Some points, one per row:
[-115  -17   99   16   41   30  -37   20   25  -62    1  -11  -44  -84
  -19  -51  -45  -23   57    7  -18  -44   20]
[ 35  23  50  -9   9 -15   6 -42 -13 -68 -16 -36 -40   9 -76  70 -15   7
 -33  44 -45  -6  16]
[  80  -12 -124   27  -51  -87   43  -33  -60   15   45   21   36   19
   43   41  -53   28   -6  -39   59   90   22]
[ 16 -39 -59  12 -85 -35  66   6  12  23   9  43  55  50  96  49  40  91
  87  17  72 116 -26]
[ -85   12   61  -43   49   50  -41  -26   52   37   -8   -4  -12  -58
  -90  -28    5   -7  -19  -16  -35 -120    7]
[ -22  -22   21  -61   86   46  -11  -41  -17   40  -18   32   31  -78
   79   54  -19   30  -13 -127    6   -6  -29]
[-111  -75   38   11   31   77  -12   48  -21   -7   -6  -15   19  -20
   15   30   11    8   69    0   20   46   22]
[ 89 -10 -40 -16 -61  30  -1 -16  -1   7  -9  24  17  21  82  34  57  10
  24   9   8  66  27]
[ 46  -5 -11 -12 -52 -45 -16  20 -53 -46 -23 -17  -4  69  -1   9   0 -45
   4   4  12  17  19]
[  54    6  -66    5   57   67   17  -25  -19  -26  -20  -22 -104  -12
   -9   16  -31   44  -79  -44  -29  -46  -83]
[ 53 -18 -49  12   5 -16  18 -51 -72  42  15   2  17   3   3 -15  -6  21
  -1  -7  79 -17  -5]
[ 26  -3  35 -64  93  17  24  -5 -26 -11 -61  19  -8 -25 -35 -45   5  -6
 -75 -88 -52 -61  13]
[ -75  -19   55 -107  115   58   33   -7   68   52  -37   40   -7 -106
   98 -127   29   48  -15  -93   68    6   14]
[ -7  25  86  -3 125  36  -2  21  86 -46 -26   4 -52 -62 -12 -17  -2   5
 -71 -30 -29 -57 -59]
[  4  89 -39 -57  53  -1  -2  21  15 -24  33  13  -9 -18 -27 -11 -13  32
 -14 -33  45  57 -59]
[ 13 -20   2  49 -88 -17  10 -27  18 124  -4 -70  -9  28 -41  30  19 -25
 -36  26  45  15  12]
[-86 -20  84 -28  79  24  12  39  45 -11   3   7 -30 -73  21 -22   6  -7
  17 -11   2 -21 -21]
[-33 -14 100  17   6  42 -32  47  13 -55  60 -14 -31 -18 -86 -37   9  14
   5  16  16 -43  13]
[ 124 -105 -127  104  -79   -2   31   -5  -43  -48   35  -11   82   68
  -74  -30  -47  -22  -33   64  -16   99   60]
[ -62   14  115   40   48   12  -11   50   40  -45   52  -46  -70  -85
  -82  -36    8  -12  -46   34  -68 -127  127]
[-56 -28  11   8 -44  15 -41 -19 -11 -19  10  -8 -36  28 -21  11  -3 -14
  32   2  22  73  30]
[ 49   8 -63  15 -33 -44  29  -2 -27  -7  79 -24 -15  40 -42 -31 -24  35
  12  -7 -12 -19  12]
[-59 -32 -10  57 -97   2 -48  32 -24  -9  31 -12  -3 -17 -46  -4  -4 -10
  59 100  39  83  63]
[  60  -50 -105   14 -116  -35    0   55  -70  -19   -3    8   31   81
   10   52  -34   24   -1   41   46   56  -22]
[ -3 -57 -25  23 -28 -93 -69 -45 -21   0  17 100  90  -8  69  21  58  -4
  11   9  55 112 -53]
[ -18   12  -27  -45  125   87   28  -48    6   42   -9   -8  -28  -49
   49  -35   -1  -33  -35 -104  -13  -23    2]
[-62 -34  79 -43  21  72  39  38   5  -2  23   1 -10 -49  34  -5  47 -12
  -1 -38  21  32 -25]
[-49 -34  16  -7  43 -27 -17  27  14  20  -3 -17 -33 -13 -43  -9 -23  -7
  -9  -3 -12 -29  62]
Here are 24 more points, each followed by its number:
[-78  20 -13 -12  20  19  24  32  87 -38   9  10 -33  -5 -40 -20  11  73
 -46 -32  -3 -13 -13] 0
[ 53  -2 -42  -9 -46  -6  -3 -18 -31 -69 -13  17   1 -12 -18  -4 -11  24
   4  31 -95  -1   5] 1
[-58 -48  66  39 -51 -10 -28  71  11  -9  -5 -15   8  -5 -67   2  44  -3
  48  95  29  44   8] 2
[ -40   60   21  -60   78   27   21  -60 -124   95  -10    3   18    2
    3  -52   20  -17  -27   22  -12  -41   13] 3
[-43 -62 -20  62 -75 -30 -88   0 -54  -2  38  34  43  36  66 -14  52   3
  44  13  79 101 -29] 4
[  64   45  -11   51  -26   36  -32   41   -7   -2  -28 -127  127   45
  -13   -4  -92  -53   -8   18  -13  -27    9] 5
[-28   0  -3 -50 118  33  25   4 -15  -8 -43  -4 -20 -65  17  24  -2 -78
 -53 -39   4  23  48] 6
[-50  98  46 -38  85  46  12 -12 111 127   8  58 -15 -71  16 -31 105   9
   1 -12  79 -22 -22] 7
[ 37 -52  -9 -63  79  26  28 -24  56  37   8  32 -35 -96  71 -10   6  13
 -69 -68  65 -28 -81] 8
[ -1 -45 -60  49 -79 -53  14 -48 -32  22  16  42  65  12  86 -55  -1  38
  49  43  48 127  20] 9
[  8   3 -39  28 -55 -47 -38  36 -43 -67  44 -16  14  71 -41  12  -4  41
  14  -4   8  10 -40] 10
[ 58   4 -24  12  -3 -30  -4 -36 -46  28 -54  -4 -28  -8  -2   0 -72  45
  14 -12 -49  -3 -30] 11
[-62 -31 -71  42 -16 -15 -66 -22   9  -7 -18  29  41   5  83 -14 -22   8
  50  27  64  43   1] 12
[ -5  -5  21  29 -25 -21   7  66 -12 -48 -20  -3  14  11 -28  10 -11  -7
 -92  57 -67 -78  46] 13
[ -34  -65   40  -22 -102   48  -35  -52    3  117  -24   22    4  -25
   34    6   34   15   57   94   33   80   -3] 14
[  40    6  -60   91 -100  -46    8  -60   39    5   -4  -73   22   94
  -17    5   -8   46  -15    1   50   22   31] 15
[-34  -5  36   5  38   6  47   0 -28 -36  11  32  19  18 -16 -12 115  11
   4  -2 -10 -43  -6] 16
[104  -2 -81 -46  -2   6  41 -43 -37  70 -18  13 109  -1  39  16 -22 -44
 -14 -28  44   1 -90] 17
[ 61  29 -46 -47  -8  22   6 -94  57  39  32  29  12  26  28  18  43   5
  24 -22   2   9 -20] 18
[-21  -1 -21  51 -80 -60  35  26  13 -23  52  54  95   6  40  -6  -4 -17
  58  29  83  52   5] 19
[ -56  -14   24  -37   39   72    6   24   18  -48    0   -1   15 -117
   -3  -33   -1   -4   -3   21  -20  -11    1] 20
[-23  21  67   6 -36 -13 -26  46 -12 -22  11 -45  -6 -24 -70 -13 -48 -20
   5  55  24 -25  43] 21
[ 49 -27 -54  24 -71  -3 -12  -8  -6  -6  -9 -16  13  22 -40  23  -5  14
 -21  35  60  48   4] 22
[ 20  34  -8 -11  -5 -14 -25  25  -7 -22 -50 -24  -3  11 -12 -48 -63 -19
  -9  20 -13 -37  71] 23
Which of these numbered points is nearest to each point below, looking only along the 3 directions in which the first points spread most? Its number follows each.
[  8  34 -47 -24  45   2  -1  19  20 -11   6   2 -23   3 -46 -19 -17  15
  -9 -43 -39 -28 -75] > 3
[ -65  -12   40   33  -68  -41  -23   20   39   -8 -127  -16   24    3
  -71  -40  -12    1   20   82  -93  -19  -10] > 21
[ -71  -27  127  -25 -106   58    0   12   27    2    0   35   44  -40
   15    9   63  -62   16   35    7   40   13] > 2
[ -3 -43  44  -4 -13 -29 -44  26  58  65  15  89  32 -16  46  18   1 -18
  15  11  32  67 -25] > 12
[ -22   59  -42  -99  126   68   85  -75   10   81  -43   12   40  -27
   45    7    3   15  -82 -127  -16  -47  -33] > 8
[-47 -15 -15 -18  42   7  -5  29  65  -8 -31  31 -40 -67  26 -15   2 -38
  42  21  64   1 -29] > 16
[-69  43  76 -80  30  70  -6  -6  49  43   9  32  33 -47  86  -8  34 -13
   2 -67 -25  -4 -19] > 7
[ 56   0 -87 -12 -30   3 108 -24 -38   4 -19 -12  34 -61   9  13 -40  18
  41  22  13  36  -1] > 18
[-117  -32   79  -77   94   71   53   -8   69   24  -24  -14  -25  -73
   87  -46   24  -51    1  -27   25  -20  -60] > 7
[ 92 -15 -93  96 -68 -56  71  46 -35 -27 -47   6   7 117 -44  32  33  -2
  20  82 -20  33  29] > 15
[-31   4 -18 -63  -5   9  37 -28  26  21 -16 -26 -14 -54  89   1  23 -13
 -30 -70 -15  34 -32] > 8
[ 20 -85  -7  22  -4  18 -16  32  -8  -9 -22 -64 -20 -13 -79 -32 -28   4
 -84  36 -27 -74  21] > 13
[ 44  20 -80 -29  29 -46  16  -4 -30   0   9  24 127  14  48  10 -52   1
 -19 -12 -16  42  -5] > 18
[-38   4  81  68 -29  42 -18  13  57 -17 -17 -87  23 -19  -9 -19  28 -23
  40  47 -13 -79  17] > 21
[ -40   -3   41  -62   97   32   12  -16  127   56  -54   -2  -21 -103
   66  -53  127   20  -12  -87  -36   12  -67] > 7
